In the rows, zero is written as 128.
One turn sends every row of this set to another row. A few are shown first. Where does it send the rows asked after them?
tilek: [109 146 130 126 143 116 108 139 124 123  82 140  86 139 119 113 155 117
 147 150 107 107 139 148 111 113 143 126  95 112 157]
suf: [ 83 137 127 133 136 125 111 107 110  91 113 147 100 104 147 155 125 155
 130 135 135 129 122 123  97 120 146 135 113 124 142]
luto: [109 170 123 113 145 136 148 127 142 103  81 126 109 137 112 107 130 124
 109 126  85 119 133 121 138 127 148 141  98 123 129]
roke: [112 181 123 134  97 131 134 121 120 137  59 139 144 153 132 121 144 135
 117 126 106 121 130 144 119 163 128 136 118 104 138]
vam: [135 129 135 148 151 135 108 125 132 148 104 135 141 135 137 113 164 138
 149 122 109 117 130 145  89 141 137 132 127 117 139]
pas: [101 167 109 107 148 129 145 123 143 108  82 142 105 141 117 116 122 125
 124 127  94 132 137 123 148 130 147 140  86 116 127]
fam: [110 143 135 115 143 121 109 129 117 134  78 138  91 148 122 115 149 121
 142 151 104  97 141 138 105 109 136 133  87 117 155]
Muni: [ 84 166 125 143 143 132 133 131  96 132  49 137 129 141 120 134 108 123
 118 144 148 140 123 152 115 144 115 127 129 121 140]
Mim: [121 131 136 131 121 127 126 110 145 149  90 138 131 157 118 121 126 152
 154 143 115 158 147 104  93 151 135 155 120 107 116]
muz: [100 116 135 146 130 142 134 118 144 113 102 175 111 144 129 122 105 151
 118 141 120 137 131 120  98 105 144 144 110  89 109]
Nalor: [131 135 137 134 125 134 134  92 141 140  99 141 131 144 118 123 132 160
 143 143 115 154 143 115  94 155 128 157 137 109 118]
Voba: [117 163 129 160 113 128 111 110 126 130 100 166 113 138 134 135 137 170
 120 142 132 105 110 160 111 157 128 149 131 128 132]
gol: [112 167 117 111 145 137 145 126 138  96  86 134 102 137 111 112 123 125
 136 118  94 137 142 125 139 127 152 137  97 120 125]
vud: [ 83 136 129 126 135 129 104 113 118 111 114 154  98 101 149 155 123 161
 119 132 127 127 125 114 100 117 146 138 104 123 139]
gupit: [ 94 136 113 135 148 122 130 110 101 134  92 141 137 133 114 122 119 138
  98 159 126 138 110 179 106 152 108 124 119 130 119]
Reki: [103 161 127 168 101 113 108 117 105 148 109 139 118 127 115 140 118 148
 122 123 145 137 119 142 105 152 111 153 118 122 119]
podu: [127 134 135 124 138 100 164 115 130 110 100 116 137 146 128 109 120 121
 100 122 134 141 140 132 119 139 138 121  71 119 129]
Fub: [112 153 125 144 103 141 111 133 119 137  93 150 115 168 132 118 120 134
 118 139 103 121 118 173 110 156 140 152 130 107 136]
sorik: [114 154 115 150 109 113 126 131 118 108  73 147 131 119 125 149 101 143
  92 130 125 125 115 126 141 133 111 140  92 136 136]
rarek: [ 86 139 127 124 128 132 112 110 121  95 115 149 104  97 146 145 122 157
 128 128 129 133 125 118  96 109 150 130 105 124 144]
dafu: [ 92 120 119 152 131 150 131 117 142 109 102 175 105 148 126 125 110 145
 120 143 123 138 128 128  92 116 142 144 115  90 105]
Naz: [127 131 151 132 124 133 125 104 134 137  96 139 131 149 112 126 128 150
 153 138 108 165 153 106  90 144 136 150 122 109 118]
navez: [120 127 139 125 120 133 128  98 126 137  91 136 131 158 121 128 133 153
 147 142 103 154 147 106  88 155 132 153 125 107 111]
rugu: [100 121 134 149 126 141 126 125 149 108  98 169 102 146 127 131 105 155
 119 143 121 140 141 129  98 112 143 133 124  93 103]
Vasu: [117 127 135 128 143 101 166 112 128 106  95 124 136 144 137 108 130 132
 124 114 135 140 131 124 123 141 151 128  69 115 124]
gugan: [128 139 133 146 155 137 109 129 136 143  93 135 145 137 131 116 167 143
 151 120 108 113 137 133  78 137 137 118 108 123 124]
Pipa: [109 167 117 128 113 113 116 135 108 129  80 133 132 122 118 139 112 121
  89 138 112 127 135 164 113 131 118 127  76 123 155]
tugak: [ 86 157 116 145 150 116 140 125 108 122  62 129 134 121 112 124 120 145
 109 163 133 128  95 139 107 159 124 150 124 135 125]
sufu: [114 146 130 128 158 130 120 150 101 136  76 136 139 154 138 130  96 136
 108 151 138 119 108 153 115 150 130 134 125 139 144]
lipu: [104 138 133 140 137 121 117 113 117 131 108 148 113 111 128 134 132 117
 123 121 153 159 126 116  88 151 138 115  61 126 142]
kivi: [123 141 135 136 141 125 123 115 110 131 107 144 116 104 131 137 121 113
 117 115 152 151 122 107 103 149 126 124  68 132 151]
vol: [106 150 132 126 135 132 114 121 120 136  74 143  93 143 123 108 162 113
 137 141 100 105 138 141 112 113 133 133 105 112 166]
Tebom: [118 182 125 115 138 132 129 129 116 140  78 147 135 148 119 122 117 152
 104 160 149 117 118 135 105 152 114 117 122 146 130]
Kipiv: [111 174 120 110 153 137 140 129 139 100  80 135 107 139 114 120 112 121
 128 123  93 124 140 122 140 124 143 130  92 123 118]
ziget: [126 141 135 146 157 127 112 131 136 143 102 136 144 130 130 116 167 148
 160 117 116 116 138 129  87 126 141 130 110 120 133]
som: [103 138 142 178 117 113 121 113 126 124  90 138 129 146 119 146  95 147
  94 129 137 147 120 155 119 144 124 152  94 141 126]
kaga: [112 136 148 134 145 128 122 109 107 128 110 149 108 104 127 132 131 113
 124 119 140 156 125 119  93 152 141 122  61 121 141]
Lisul: [117 131 136 130 145  92 161 115 127 100  93 115 135 153 135 116 115 126
 125 126 141 139 133 123 121 141 145 127  72 121 123]
Buru: [ 92 164 144 130 122 126 122 138  94 146  87 126 122 159 112 112 119 133
  93 151 130 122 114 138  96 140 120 121 127 131 107]
pon: [117 126 141 130 142  95 159 118 125 101  97 120 133 143 137 121 126 128
 113 117 128 148 133 123 127 152 150 121  76 117 115]
padul: [101 135 106 133 117 133 115 122  92 131  79 149 127 138 123 119 127 129
 116 151 125 137  94 133 120 151 100 116 131 144 126]
silad: [126 143 144 142 164 122 107 127 134 151  95 136 141 130 135 125 168 145
 156 119 107 115 140 137  95 142 140 127 112 117 129]
fuf: [ 85 137 138 145 140 132 111 107 120 101 108 144 102 103 147 153 113 154
 113 125 140 130 123 125 103 111 146 138 112 131 151]
sivun: [107 146 136 142 155 124 121 109 109 130 111 150 115 110 126 140 123 110
 129 120 150 154 122 118  95 156 134 127  64 121 136]
fet: [ 94 128 130 157 124 141 134 118 139 117 104 161  98 135 119 124  99 146
 115 141 133 140 131 125  95 112 138 153 127  88 110]
Tedaf: [114 141 140 123 152 123 116 128 118 130  86 150  84 143 117 114 153 124
 145 146 105 105 143 143 114 106 142 140  91 111 155]
tused: [ 77 147 137 143 136 143 117 111 113 138  73 143 136 162 130 119 128 145
  94 143 120 123  98 141 113 142 123 122 124 158 123]
nuz: [123 164 137 146 123 114 128 140 123 125  67 129 147 134 128 122 143 132
  90 142 102 108 114 153 102 163 141 137  84 125 149]

Tebom turns into padul
ziget turns into rarek
pon turns into silad
Now find these:
roke turns into Reki
fam turns into dafu
vam turns into fuf

